T: 3 groups of rows, each row roughly a mix of its group's hidden directions; some rows fit no group
T (92 x 12)
[[-44  -3  31  -9 -21  28   6 -42  -5 -13   3 -16]
 [ -9 -17  35  10  15  26 -36 -20 -20  11  11  39]
 [  7  18  23 -47  -1  29   3 -41   3 -24   4  13]
 [ 26 -11 -14  23 -50 -22  -6 -18  20 -13  -3 -31]
 [  0  39 -42   7  22  20  15 -37  -1  21  -8  10]
 [-13 -20  29 -10  44  12   8   4 -49  20  -1   2]
 [-15  -4  -3  -1 -40  -4 -11  42  36 -14   7  33]
 [ 28   7  11   3  34   2   5 -47 -29  11  -7 -31]
 [ 22 -11 -20  22 -49  -6  15 -12  15  11 -21 -37]
 [-21 -42  35  -9 -25   5 -17 -26  18 -30   3  -8]
 [-21   8 -28 -29  -5  -3  53  18  -5  19 -15 -24]
 [ 41  19   0   6   1   7  38  -2 -50   4  16  -6]
 [ 34  -6  11 -27   1  -6  -4  56   4 -33   1  -3]
 [ 20   4  15 -20   5 -17  -1  52   8 -46  -1 -16]
 [ 15 -21   8  -3 -57  -4  11   2  10  -4 -36 -30]
 [-31  -6   2  28  20  -5  -7 -56  -9  20   3 -23]
 [-53   6   5  19 -37 -24  12 -21  18   6   0  17]
 [-27 -33   2  -5  -4 -14 -37   8  51 -11 -13   3]
 [ -3  20 -10   0 -50 -12 -10 -18  45 -28   1   3]
 [-18  20  11   5  37  28  -5  20 -28  14   3  44]
 [ 48   3   6 -16  38  11   8 -10 -35   1  -7 -29]
 [-19  -4  -6  -5 -39  -5  -6  45  32 -13   6  34]
 [ 31   2  -7  -3 -26  -5  21  25  17  -5 -41 -40]
 [-12 -32  -4  24  17  34 -51  -8  -2  13  -3  20]
 [-20  -3 -24 -30  14   0  50  -1   9  28 -10 -30]
 [ 24  25  16  -6  27  21  -8  47 -26  -3 -26  10]
 [  1  12 -24  40 -50  22  -4 -22  12 -10   9 -16]
 [ -1 -41   5  16  20   1 -56  -1  23   1  20  -7]
 [  5 -31  -6 -32  30 -28 -17  -7 -33  -2 -18 -31]
 [ 32  30  -3  10  -2  10  37  -6 -51   8  15  -4]
 [ 20  -4  10 -27 -19 -18  14  26  23 -28 -33 -36]
 [ 15 -26  34 -18 -34 -14  -2  47   1 -19   3   7]
 [ 31  -7   0   8 -27   8  18  16  17   8 -48 -36]
 [ 11  -4 -32  11 -48 -21  24  -8  16   0  -8 -38]
 [-16  22   5 -36  53  -5  11  31   0 -16   6  12]
 [  6 -44  45   5   3 -15 -13 -22 -25  10   6 -28]
 [  5 -23  -1 -10 -54 -14  20  -5  20  -6 -26 -35]
 [  9  48 -17  22 -12   5  36  -4 -37  16  10  -7]
 [-11  18   3 -40  46  -8  23  34  13 -16  -7  -4]
 [ 21  25 -45 -29  11  14  15  30   6   0  -4  32]
 [ 19   3 -12 -40  41  -7  29  30  17   7 -12 -19]
 [-47 -19   5   3 -41 -12  23  -5  -8  27   1  26]
 [ -8  -4 -20 -36 -16 -13  46  10   8   7 -18 -40]
 [-31  -1  37 -47  10  14  25 -23  -1 -12  -4 -19]
 [ 16  32 -45 -21   8  16  11  33  15  -8  -4  29]
 [  3  24 -32 -24 -10   4  42  -6 -15  25 -11  37]
 [-18  48 -49   5   6  15  18  -9  16   4  -8  20]
 [-19  -3   2   8 -45  28 -13 -39  28 -24   4 -13]
 [ -6 -18 -27  11 -49 -11  24 -29  11  18  -1 -29]
 [ -7  18  -8  -9  62  -6 -13  -5  -4  -3  39  16]
 [ -2  19  -5 -16 -47   4  29  37   6  -6  -9  35]
 [ 33   6 -14   4 -22 -10  20  22  22  -8 -36 -42]
 [-29   7 -10  27  16  10 -12 -23 -15  15  38  43]
 [ 18 -16 -15 -11  -5 -29   9 -24  39 -10   5 -48]
 [ 12  21 -28 -19  46   0  22  33   5  27 -13 -10]
 [-13  -9  13  17  20  22 -29 -30 -24  22  27  36]
 [-34 -23  26   3 -52 -25  10   3   5   9   3  22]
 [-20  -2  14  40 -41   0 -28 -27 -20  -7  12  22]
 [ 25  -1  22  -8 -24  17   5  37 -10  -2 -52 -13]
 [ 30  23   0 -28 -12 -39  42  15  10 -17   3 -12]
 [-56  18 -11  14 -21  -2 -26  -9  35   7 -12   5]
 [-46 -15  -9   4   8  -5 -38  11  43  10 -18   6]
 [ 43  29 -18  -3 -36 -27  11   2  22 -25   8   7]
 [  6 -48  48   6 -14  -6 -12 -12 -25  14   6 -19]
 [-10  -9   2  34  -1  23 -24 -33 -24  29  23  31]
 [-17  18  15   0  22  29  -6  26 -39  12  -3  43]
 [  4 -15  14  -9  50  14  13  13 -47  25   0  -1]
 [-20  48  -8  15 -31   0  38 -14 -18   7   5 -20]
 [-10  35  27  -4 -39 -14  16 -32 -24 -18  12  15]
 [ -8  -2  -4  34  11  18 -25 -32 -23  26  31  32]
 [-21  -6  29  -9  37  16 -28 -11 -18   2  23  41]
 [-20   6 -13  -6 -43   1   6  40  26  -5   2  40]
 [ 34  -7 -30   6  38 -15  -3  45   1  22  -6   6]
 [ -8  35 -17  25 -43  11  32 -19  -5  -2   8 -28]
 [-23  -3  19 -18  12  31  -3   6 -49  26   0  31]
 [  5   1  -1 -33 -28  -9  47  13 -28  18 -10  29]
 [ 27  16 -18 -29  -7   7   7  55  13 -21  -3  24]
 [-20 -44  27  -9 -43 -15   5  21  -9  15   7  20]
 [-15  26  -7  -7 -42   0  21  42  19 -20  -7  25]
 [ 46 -22  17 -26  30   7  25   7 -31  -6   9  -8]
 [ 19  40  -4  11  -6   5  38  -7 -49  11  13  -3]
 [  4  -6  -7  11   6  -1 -58   9 -49  13  -5  -8]
 [-16  31 -15  -9  61   2  17  23   5   3  12  16]
 [-32   8 -12   9 -43  -2  -4  24  37  -6   4  36]
 [ 16  49 -32   4  41   8   2 -20  11 -16  -8 -13]
 [  2 -22   0  17  23   0 -55  10  34 -18  18 -12]
 [ 17  -4  11   3  38   1   4 -42 -34  12  -4 -37]
 [ 21 -43   4 -11  -5   9 -39  -7  39 -27  -1  10]
 [-23  38 -13  24 -38   7  33 -16  -7   4   5 -28]
 [ 41 -29 -12  -8 -11  -9 -26   7  44 -28   1   7]
 [ -2 -13   2  26  39   2 -47 -20  19 -10  13 -30]
 [ 27  24  17  -8  39  19 -10  44 -18  -3 -24   5]]
one row of each group, then the others: which group is each in?
[  0  19 -37  11  21  27   6 -44  -9  36  -4  11] => X
[ 13 -23  -8   8 -53 -19   5 -21  25  -9 -10 -34] => F
[ 20  21  -5  32 -29   3 -28 -21 -23  -4  14  42] => Q

[ -2 -33   7  -7  33  20 -51  -1   8   5  -7  31] => Q
[ 35  13   7  -8  44   3   7 -17 -28 -11  -9 -40] => X
[ 15  28 -35 -21   0   7   5  43  25 -19  -2  29] => X
[-17  14  41 -28 -11  16  17 -42 -27 -16   8   4] => Q
[  4  -9  -9   5 -44   6 -20 -20  49 -31   2  -6] => Q
[ 47  13  34  -2   0 -16   4 -49  -9   1  -9 -11] => X
[ 46  -4 -17 -36   9  21  10  38 -19   5  -3  17] => X
[ -7  12 -16 -21 -30   0  42  36 -14   5 -32 -18] => F
[  7  15  23  28   4  13 -40  15 -20 -18   6  46] => F
